[[-66 -31 -35 -38]
 [  2   6  68   7]
 [-21 -34 -47  -3]]
->
[[-21   2 -66]
 [-34   6 -31]
 [-47  68 -35]
 [ -3   7 -38]]

[[ 11  11  43  52  27  12 -22 -28]
 [  5  32   6  14  34   4 -24 -13]
 [ -1  57 -25  -7  19  13 -12 -34]
 [-25  10  -7 -12  21  21 -10  13]
 [-34  11 -30 -32  -2  29   8   5]
 [  9   5  16  12  37  -9 -21   9]]
->
[[  9 -34 -25  -1   5  11]
 [  5  11  10  57  32  11]
 [ 16 -30  -7 -25   6  43]
 [ 12 -32 -12  -7  14  52]
 [ 37  -2  21  19  34  27]
 [ -9  29  21  13   4  12]
 [-21   8 -10 -12 -24 -22]
 [  9   5  13 -34 -13 -28]]

[[ 27 -29 -15  -5  17  -3 -47  20]
 [  3  55 -29  -5  -4  15   6  23]]
->
[[  3  27]
 [ 55 -29]
 [-29 -15]
 [ -5  -5]
 [ -4  17]
 [ 15  -3]
 [  6 -47]
 [ 23  20]]

[[  9  38   2 -50 -56]
 [ 55   9 -41 -19  -3]]
->
[[ 55   9]
 [  9  38]
 [-41   2]
 [-19 -50]
 [ -3 -56]]

[[ 52   3   0  -3  -9   8  -8 -27 -32 -36  63 -26]
 [ 30   3   0  -3  -9   4  -3 -17 -18 -26  37 -17]]
->
[[ 30  52]
 [  3   3]
 [  0   0]
 [ -3  -3]
 [ -9  -9]
 [  4   8]
 [ -3  -8]
 [-17 -27]
 [-18 -32]
 [-26 -36]
 [ 37  63]
 [-17 -26]]

[[-10 -35  40  56   0  50]
 [ -3 -11   8  20   6  48]
 [-11 -39 -54  -2  29  29]
 [-11 -38 -23  20  -6  53]
 [-21 -70 -19  -5  25  32]
 [  3  10 -53  14 -12  53]]
->
[[  3 -21 -11 -11  -3 -10]
 [ 10 -70 -38 -39 -11 -35]
 [-53 -19 -23 -54   8  40]
 [ 14  -5  20  -2  20  56]
 [-12  25  -6  29   6   0]
 [ 53  32  53  29  48  50]]

[[-22 -12  -9  -3   6   0]
 [ 56 -19 -20  40  -1 -38]
 [ -1  35 -31 -18  15  49]
 [-43   2  24  19   8 -32]]
->
[[-43  -1  56 -22]
 [  2  35 -19 -12]
 [ 24 -31 -20  -9]
 [ 19 -18  40  -3]
 [  8  15  -1   6]
 [-32  49 -38   0]]

[[ 32  33 -56  12  37 -10  27 -26  12]
 [ 32  41 -42 -13  63 -22  24  -5   7]
 [  8 -37   9 -14   4  42  -4 -31  -9]
 [ 32  36 -35 -17  63 -18  23   5   5]
 [ 27   9  -2  -4  -7 -16  20 -29  39]
 [  5   7  -4 -30  16 -33  30 -13  55]]
->
[[  5  27  32   8  32  32]
 [  7   9  36 -37  41  33]
 [ -4  -2 -35   9 -42 -56]
 [-30  -4 -17 -14 -13  12]
 [ 16  -7  63   4  63  37]
 [-33 -16 -18  42 -22 -10]
 [ 30  20  23  -4  24  27]
 [-13 -29   5 -31  -5 -26]
 [ 55  39   5  -9   7  12]]
